Where one turn sends some rows of the set: a few examples, then the rows asked
Z_591: [-0.60, 2.80, 0.71, -0.26, 0.29, -2.11, 0.92, 0.03, -2.43, 0.72, 1.32, -1.19, 2.37]
Z_807: [0.67, -0.01, -2.23, -1.97, -0.12, -1.43, 3.03, 1.68, -0.87, 2.77, 1.23, -4.98, 0.75]
Z_831: [-0.95, -1.40, -2.67, -2.05, 1.85, -0.80, 2.91, 2.07, -0.38, 1.31, 0.50, -4.33, 0.46]
Z_570: [-2.46, -1.87, -2.95, -0.08, -3.97, -4.11, 2.44, 1.43, 2.40, 1.07, -2.26, -2.16, 0.04]
Z_619: [-2.39, -1.33, -0.15, -1.08, -1.35, 0.19, 2.93, 3.83, 3.62, 0.75, -2.21, -1.91, -1.36]
Z_85: [-0.07, 1.89, 0.80, 1.09, -3.34, -1.60, 4.72, -0.81, 0.00, 1.53, 2.05, -2.91, -1.15]
Z_969: [4.96, 0.79, -0.77, -0.22, -0.37, -2.05, 2.35, 1.57, 1.38, 0.96, 0.06, -3.65, 0.44]
Z_517: [-3.25, 1.14, 1.77, 0.23, -1.25, -1.96, -0.15, -2.01, 3.55, -0.02, -0.03, -4.34, -0.49]
Z_121: [1.66, 0.69, 0.02, -2.61, 1.42, -3.23, 3.01, 2.26, 0.31, -3.05, -2.29, -1.43, 0.27]
Z_279: [-0.68, -0.33, -0.04, -3.07, 1.84, -2.95, 2.39, 2.25, 0.96, -2.52, -3.63, -1.83, -0.25]
Z_747: [-1.24, -1.74, 1.99, 1.33, -3.56, -1.73, 1.79, 1.19, 4.73, -0.44, 0.33, -1.40, -0.58]
Z_37: [3.26, 3.48, 0.53, -0.10, 0.93, -3.05, 2.17, 1.67, 0.25, -0.83, -0.18, -1.89, 1.74]
Z_719: [-3.73, -0.66, 0.33, -1.06, -0.30, -1.52, 0.20, -1.59, 3.22, -0.17, -1.24, -3.53, -2.94]
Z_869: [3.75, -0.36, -0.39, -1.20, -0.93, -0.78, 1.85, 0.20, 1.91, 0.30, -2.55, -1.56, -2.82]
Z_564: [1.45, 2.13, 0.51, 1.68, -2.55, -2.31, 4.02, -1.21, 0.00, 1.01, 1.82, -2.61, -1.77]
Z_105: [-2.45, -0.84, -2.60, -0.47, -1.94, -3.90, -0.48, 1.71, 0.65, 0.84, -3.07, -0.64, 2.09]
Z_278: [0.35, 2.61, 1.06, -0.54, 0.59, -2.97, 0.90, 0.26, -1.79, -0.15, 1.69, -1.29, 2.82]
Z_742: [1.89, -1.17, 1.20, -0.17, -0.05, -3.78, 1.60, -1.64, 1.72, -3.60, 0.30, -1.23, -1.13]
Z_922: [-2.36, 2.23, -4.24, 1.07, -1.12, -3.23, 1.68, 2.75, 1.96, 0.62, -2.09, -1.73, 0.98]
Z_382: [-3.39, -1.86, 0.95, -1.31, 0.86, -2.16, 0.38, 3.21, 2.19, -1.70, -0.61, -1.20, 1.63]
Z_503: [-2.51, 0.32, -2.73, 2.57, -1.94, -4.91, 0.61, 0.26, 2.10, -1.25, 0.11, -1.53, 1.61]
Z_393: [-1.97, 1.55, 1.25, 0.88, 0.87, -1.07, 0.47, -0.90, -2.20, -0.17, 0.78, -0.12, 1.05]
Z_188: [-1.66, -1.79, -2.74, -1.10, -4.05, -4.55, 3.02, 2.32, 1.76, 0.31, -1.92, -2.66, 0.60]
Z_184: [1.45, -1.64, 0.16, -1.32, -1.75, -0.77, 2.43, 0.27, 2.17, 0.03, -4.05, -2.02, -3.28]
Z_554: [-3.58, 2.39, 0.31, -1.72, 0.86, -1.69, -0.44, 0.22, 2.81, 0.19, -1.49, -4.56, 0.79]
Z_447: [-1.33, -1.05, -1.76, -0.84, -2.64, -4.10, -0.91, 1.39, -0.36, 0.12, -2.49, -0.23, 2.55]
Z_597: [-3.19, 0.77, -0.73, 1.24, -4.14, -4.12, 1.49, 0.51, 1.72, -0.05, -2.63, 0.35, 0.47]
Z_576: [-0.95, 2.02, 0.55, 1.33, -2.93, -1.30, 5.26, -0.29, 0.94, 1.14, 1.44, -2.52, -2.46]
Z_272: [-2.75, 0.96, 1.75, -0.49, -0.04, -2.20, 0.31, 3.04, 2.85, -1.68, -1.23, -0.04, 2.14]
Z_675: [-2.23, 0.78, -0.35, -1.11, -1.03, -0.42, 0.07, -0.36, 3.88, 2.10, -1.73, -5.42, -1.11]
Z_949: [-0.11, -1.32, -2.90, -1.74, 0.83, -1.93, 2.53, 1.80, -0.15, 1.72, 1.42, -5.07, 0.49]
Z_584: [-0.73, 2.30, 0.81, 0.56, 0.56, -1.54, -0.43, -0.23, -2.06, 0.70, 0.80, -0.53, 1.45]
Z_380: [-0.76, 0.16, -3.43, 2.73, -3.21, -2.40, 0.41, 0.39, 2.33, 1.79, -1.52, -1.49, -0.29]
Z_874: [-1.79, 0.94, -0.34, 0.63, -5.23, -3.72, 2.03, 0.93, 0.91, 0.20, -2.79, 0.43, 0.02]
Z_939: [3.58, 1.64, 1.26, 1.26, -1.41, -3.46, 3.50, -0.02, 1.67, -1.04, 1.20, -2.61, 0.23]
Z_924: [-4.53, 0.94, 0.54, -1.74, 0.75, -1.77, -0.16, -0.99, 2.38, -0.93, -1.55, -2.61, -1.95]
Z_91: [-0.45, -1.68, -0.62, -1.50, -1.05, -0.34, 0.68, 4.13, 3.93, 1.64, -2.21, -2.25, 0.67]
Z_78: [-3.51, -0.09, -0.68, -2.13, 0.63, -0.65, -0.31, -0.38, 2.45, 0.66, -2.28, -3.27, -2.46]
Z_251: [2.67, -1.31, 1.80, -0.11, -1.12, -3.04, 1.93, -1.21, 0.93, -3.20, -0.53, -0.60, -0.75]
Z_449: [0.52, 2.91, 0.16, -0.05, 1.17, -2.96, 0.83, 0.08, -2.12, -0.02, 1.30, -1.55, 1.60]
Z_726: [-0.15, -1.82, 2.23, -0.02, -0.62, -3.26, 1.01, -1.70, 1.29, -3.24, -1.49, -0.63, -1.13]
Z_113: [1.82, 0.40, -2.05, -2.41, -0.27, -1.72, 3.62, 2.30, 0.02, 2.41, 0.63, -4.55, 0.99]
Z_312: [1.51, 1.90, 1.35, 1.09, -3.58, -1.82, 4.03, -1.04, 0.59, 1.48, 1.71, -2.10, -0.86]
Z_703: [-2.16, -1.82, 2.54, 1.38, -2.37, -0.25, 0.24, 0.58, 2.88, -0.28, -0.76, 0.31, -0.74]
Z_305: [3.84, -0.77, -0.37, -1.70, -1.22, -0.77, 2.99, 0.96, 1.23, -0.25, -2.86, -1.67, -2.20]
Z_232: [1.13, 1.74, -0.18, -2.83, 2.07, -3.13, 3.24, 2.00, 1.26, -2.53, -2.51, -1.55, -0.98]
Z_617: [2.08, 0.58, -2.62, -1.52, 0.35, -2.02, 3.15, 1.97, -0.48, 2.34, 1.03, -4.85, -0.25]
Z_253: [-1.22, 0.53, 0.29, 1.21, -2.37, -0.24, 5.20, -0.64, 0.89, 1.28, 0.85, -2.56, -2.75]

Z_279 goes to Z_726
Z_591 goes to Z_85
And these:
Z_969 goes to Z_37
Z_393 goes to Z_253
Z_570 goes to Z_105
Z_113 goes to Z_278
Z_251 goes to Z_305
Z_517 goes to Z_675
Z_874 goes to Z_188
Z_949 goes to Z_584
Z_272 goes to Z_747
Z_380 goes to Z_922
Z_924 goes to Z_719
Z_449 goes to Z_564
Z_619 goes to Z_382
Z_869 goes to Z_232

